In the data rows, the value 128 means zero.
Here is a table of points, one per row:
[123 131 106 134 115 136  79 172 113  92 132  77 118 133 135 141  82 160
 133 145 161  90 113 181 114 115 125 158 163 151 133 163  94  78  96 144
 153  97  98 139 122  98 152  83  94 140  93 114]
[ 89 183  99 153  92 148 137 172 152  55 165 143 114 124  99 148  66 134
 126 138 120  69  95 122 136 146 144 175 143 146 160 136 105 153 142  85
 108 138 125 110  87  91 106 119  95 157 131  66]
[ 74 103 135 108 125 117 147 101 153 186 102 149  96  71 101 175 159 144
 103 160 182 159 174 105 139 111 137 134 134 138 127 163 111 141 178 107
  78  88 148  35 145  84 152 139 108 108  79  93]
[126 154  97  93 146 118 114 171 127  94 100 127 101 118 134 126 152 123
 123 113 122 131 101 115 123 155 112 148 127 131 110 139 128 167 139 107
 131  76  98 104  85 131  93 140 147 138  99  79]
[185 117 138 140 165 158 109  68 148 146 163 150 139 191 126  62  75 135
 110 166 141 140 138  87 157 146  78 101  84 139  84 117 100  91 133 149
 163  99 122 130 172 152 102 172 143 115 159 123]
[ 77 196 121 114 110 121  95 197 151  73 102 130 101 117 140 140  96 192
 154 108 123  56  81 133 149 127 122 132 155 176 116 161 148 100 119  93
 175 119 103 143 106 152  94  95 115 154 130  90]
[ 38 113  76 182  99 154 113  87 177  61 141  79  84 130  99 217 136 101
 142 120  66 114 128 153 149 125 159 240  50 178 125  92  94 170 139 167
 188 181 128  84 163  66 140 101 120 150  95  87]
[151 137 142 103  98 153 150 124  99 121 137 145 183 181 152 117 167 110
 101 127  85 196 123 134 104 122 118 107 168  74 214 158  96 175 104 163
 120 172 100 129 173 168 129 102 143 190 110 209]
[126 122 122 141 125  92 210 125 155 157 134 114 119  89 112 171 161 151
 111 118 103 128 123 124 121  98 126 126 184 113 109 162 153 210 152 143
 102 164 173  95 112  97 132 121 147 163 127 109]
[122 104 154 143 153 137 123  49 148 156 140 151 173 151 151 128 130  91
 127 172 133 108 143 136 140 113 140 169  95 178 120  90 120 137 111 125
 195 115 107 184 160 157 140  74 112  98 125 159]
[197 141 146 138 101 119 104 138 162 102 117 124 139 174 139  71 143 141
 166  73 149 176 113 142  97 107  54  64 169  24 109 109 127 113 145 134
  92 123 125 153 125 161 117 109 140 144 143 122]
[135  95 114 100 118 181 148  66 133 126 166 116 200 126 132 150 153  95
 111  99 108  97 151  90 133 133 137 170 157 172 147  72  96 140  99 135
 187 125 144 110 181 122 162  26 112 119 121 142]
[100 148 149 137 148 151 163 135 108 108 139 166  78 141 158 138 171 151
 151 159 136 141 120 138 147  73 145  92 136 132 145 142 120 174  97 164
  38 130 170  97  99  93  91 161 175 184 123 154]
[145 130 166 135 107 120 121  95 187 126 106 105 122 173 165  73 122 121
  63 169 100 163 110 116 125  85 112  98  72 127 140  48 144 160  64 182
 124 131 142 161 141 140  93 189 203 161 162  90]
[153 150  95 150  94 153  87 132  94  90  70 100 177  94 150 148  84 123
 122 126 148 125  65 131  74 125 107 135 148 116 161 136 124  59 148  84
 146 139 101 146 114 184 142  55  64 127 125 142]
[ 93 136 166 131 182 118 181 138 111 147 107 160 111 116 118 139 189 125
 161 173 141 100 180 153 163 118 153 141 130 128 165 121 116 159 141 132
  43 104 160  98  99  34 141 210 111 155 119 130]
[116 169 195 156 119 102 147 143  99 161 141 152  91 150 148  62 161 160
 125 146 174 168 122 128 110 133 118  71 117 110 119 181 171 123 130 113
  92 112 117 110 117 154 109 163 215 111 143 132]
[155 156 145 110  98 149 147 106 155  92 156  79 128 172 139  93 137 160
 144 137  97 187  95 120 134 149  93  39  85  68  92  95 110 150 135 189
 145 132 149 178 145 169 111 151 169 126 174 111]
[185 111 127 101 143 144 118 131 125 158 122 181 165 153 117  98 113  76
 116  96 113  65 123 127 162 145 172 127 138 142 140  73 111 129  97 104
 206 164 137 188 134 171 136  74  65 101 177 212]
[197 107 133  91 150 114 117 177  97 120 154 104 139  92 139  82 160 183
 129  96 163 159 155 147 113 157  60 105 164  45 112 145  87 178 175  96
  77 129 102 135 103 116 130 130 148 116 130  99]
[ 94 174 152 139 139 140 165 136 112 127  91 168  84 148 175 144 177 124
 140 162  90 152 151 157 187  87 172 148 115 153 149 111 153 163 107 185
  40 114 142 111  66 121 137 206 180 163  73 141]
[124 107 104 127  92  73 106  65 145 127 180 109 111 135  90 203  94 104
 133  77  67 128 146 159 161 105 115 155  60 134 136  78 129 136 114 138
 141 101 134 155 150 103 147  97  82  88 143 133]
[170 129  85 141 135 116  85 161 131 123 133 156 106 122 139  90  88 155
  95  78 144 187 108 137  84 170  95  53 122  31  94 146 172  50 120  99
 131 130  84 142 140 198 131  55 101 146 150 143]
[ 97  96 144 107 124 134 166 174 103 191 155  93 138  69 101 163 166 125
 153 107 158 147 162 119  49 127  87 189 161 155 152 151 162 144 202 101
  95  92 121  65 129  97 162 110 120  79 115 141]
[ 72 127 134 101  98 143 153 134 165 119 141 127 126 114 149 189 177  87
 131  95 123 181 170 109  98 138 135 158 136  98  78 190 183 141 178 110
 104 143 134 133 148  61 142 112 173 139 103 115]
[144 134 122  85 121 118  76 160 101 140  71 148 152 130 134 132 161 129
 149 147  92  77 118 167 104 128 223 146 152 154 117 114 163  81 107 106
 119 149 127 148 118 131 116  84  98 158 189 163]
[113 124 143 100 110 146 126 106 132  95 145 133 156 127 134 105  52 116
 117 123 117 133 119 130 157 138 149 101 128 117 122  49 123  93  90 127
 154 180 159 179 147 190  71 134  95  99 125 155]
[ 83  74 127 120 113 123  93 124 215 138 147  59 140  75 140 190 124  86
 135  23  77 157 161 137  97 146 150 146 103 132 122 160 175 114 150 151
 118 167 124  97 160 107 164 156  87  66 137 100]
[171  71 135 108 159 110 112 144  87 107 122  68 145  80  83 196 149 164
 163 103 140 121 103 146  87 148 122 125 150 139 152 163 156 152 181  44
 139 132 123  98  89 149 218  56  77 131  91 203]
[107  93 120 133 170  78 146 141 121 164 126 144 104  89 122 161 142 112
 118 130 139  91 145 133 134 121 139 187 131 185 125 164 137 133 181  92
 103 115 112  94 117  98 189 131 112  85 122  75]
[138 122 128 171 116 131 150 125 162 107 123 142 137 180 109  90 102 143
  84 193 136 133 122 116 116 144 112  70 112  94 125  93 124 131  97 183
 185 139 139 185 146 144  56 186 191 159 165 133]
[103  71 152 206 143  83 115 142 147 135 143  94 120  96 103 131 116  71
 119  83 146 146 118 157 121 136 121 122 105 137  48 141 150 112 157 126
 157 127 136  83 141  51 130 172  92  64 114 118]
[189  87 124 112 160 155 100  83  99 153 133 126 173 101 112 168 106 124
 130  93 168 105 141 127 128 117 141 188 172 176  93 107  82 109 144 114
 181 134 121 108 168 160 169 117  46  94 131 139]
[ 83 137 102 126 154 137 208 127  72 156  84 181  79 132 146 136 183 128
 162 156 169 109 166 146 149 106 138 137 120 116  92 165 131 135 168 156
  47  84 127 110 105  84 163 223 168 159  49 142]
[ 50 140 143 164 142 140 126  94 133 154 125 150 103 130 109 180 122 123
 159 199 117 109 121  83 203 136 175 187  80 204 143 110 127 136 150 130
 142 118 144 124 140  80  96 132 152 103 105 122]
[ 57 172  99 153 104 171 128 104 127 112 116 138 133 123 155 132 142 140
 148 102  72 124 129 129 168 111 197 160 142 148 218 110 160 146  66 147
 109 185 159 176 115 145 145 102  99 159 115 112]
[183 113 124 115  79 120 114  89 139 122 150 105 158 113 181  93  83 143
 105  92 101 157  73 108  95 162 107 122  82 111  92  87 120 152  75 172
 201 154 114 174 150 173 134 110 150 133 207 132]
[ 91  95 118 132 106 108 171  93 150 165  96 125 107  96  86 148  99 127
 152 137 108  92 162 109 147 132 144 170  98 161 149 160 151  94 143 101
  86 106 127  95 118 111 139 141 139 116 134 116]
[176 157 126 119 172 118 124 166  81 165 129 159  88 160 104  27 104 152
  96 158 195 144 129 111 114  83 115  45 175  89 149 144 108  83 115 106
 114  99 147 159 112 159 106 175 168 118 166 138]
[180 151 135  92 138 121  69 138  58  98 119 152 114 159  85  45 128 156
 107 189 179  86  84  83 128 152 146  58 163 142 163 134  79 119 108 119
 182  86  94 137 107 186  91 163 160 119 170 133]
[176 159  95 125 185 104 128 167 103 130 111 116 157 123 141 112  71  93
 148 102 118  64 176 146 102 141 101 122 144 121 120 167  73 102 144 105
 121 152 114 113 105 133 157 117 108 119  65 128]
[190 141 139 141 127 124 107 175 101 177 141 132 165 174 125  64 136  98
 114 189 157 160 118  89 154 165  78  55 108  93 108 128 162  44  36 150
 143 131 146 164 121 153  39 182 152 119 143 133]
There is one direction along which these points spread out most. Take the direction at right angles to it along which they spread out most. Then take the direction at right angles to both along which they spread out most. Go by this last direction. For each point below, how far along it does it lie, from 0 to 99? 50 is the average, and the first point above lies past it. One standard deviation of the points above along it is 16.
[185 117 138 140 165 158 109  68 148 146 163 150 139 191 126  62  75 135
 110 166 141 140 138  87 157 146  78 101  84 139  84 117 100  91 133 149
 163  99 122 130 172 152 102 172 143 115 159 123] -> 40
[ 77 196 121 114 110 121  95 197 151  73 102 130 101 117 140 140  96 192
 154 108 123  56  81 133 149 127 122 132 155 176 116 161 148 100 119  93
 175 119 103 143 106 152  94  95 115 154 130  90] -> 54
[ 89 183  99 153  92 148 137 172 152  55 165 143 114 124  99 148  66 134
 126 138 120  69  95 122 136 146 144 175 143 146 160 136 105 153 142  85
 108 138 125 110  87  91 106 119  95 157 131  66] -> 46
[ 74 103 135 108 125 117 147 101 153 186 102 149  96  71 101 175 159 144
 103 160 182 159 174 105 139 111 137 134 134 138 127 163 111 141 178 107
  78  88 148  35 145  84 152 139 108 108  79  93] -> 59
[185 111 127 101 143 144 118 131 125 158 122 181 165 153 117  98 113  76
 116  96 113  65 123 127 162 145 172 127 138 142 140  73 111 129  97 104
 206 164 137 188 134 171 136  74  65 101 177 212] -> 45
[123 131 106 134 115 136  79 172 113  92 132  77 118 133 135 141  82 160
 133 145 161  90 113 181 114 115 125 158 163 151 133 163  94  78  96 144
 153  97  98 139 122  98 152  83  94 140  93 114] -> 59
[197 141 146 138 101 119 104 138 162 102 117 124 139 174 139  71 143 141
 166  73 149 176 113 142  97 107  54  64 169  24 109 109 127 113 145 134
  92 123 125 153 125 161 117 109 140 144 143 122] -> 66
[ 50 140 143 164 142 140 126  94 133 154 125 150 103 130 109 180 122 123
 159 199 117 109 121  83 203 136 175 187  80 204 143 110 127 136 150 130
 142 118 144 124 140  80  96 132 152 103 105 122] -> 24
[ 57 172  99 153 104 171 128 104 127 112 116 138 133 123 155 132 142 140
 148 102  72 124 129 129 168 111 197 160 142 148 218 110 160 146  66 147
 109 185 159 176 115 145 145 102  99 159 115 112] -> 28
[124 107 104 127  92  73 106  65 145 127 180 109 111 135  90 203  94 104
 133  77  67 128 146 159 161 105 115 155  60 134 136  78 129 136 114 138
 141 101 134 155 150 103 147  97  82  88 143 133] -> 34
[176 159  95 125 185 104 128 167 103 130 111 116 157 123 141 112  71  93
 148 102 118  64 176 146 102 141 101 122 144 121 120 167  73 102 144 105
 121 152 114 113 105 133 157 117 108 119  65 128] -> 70
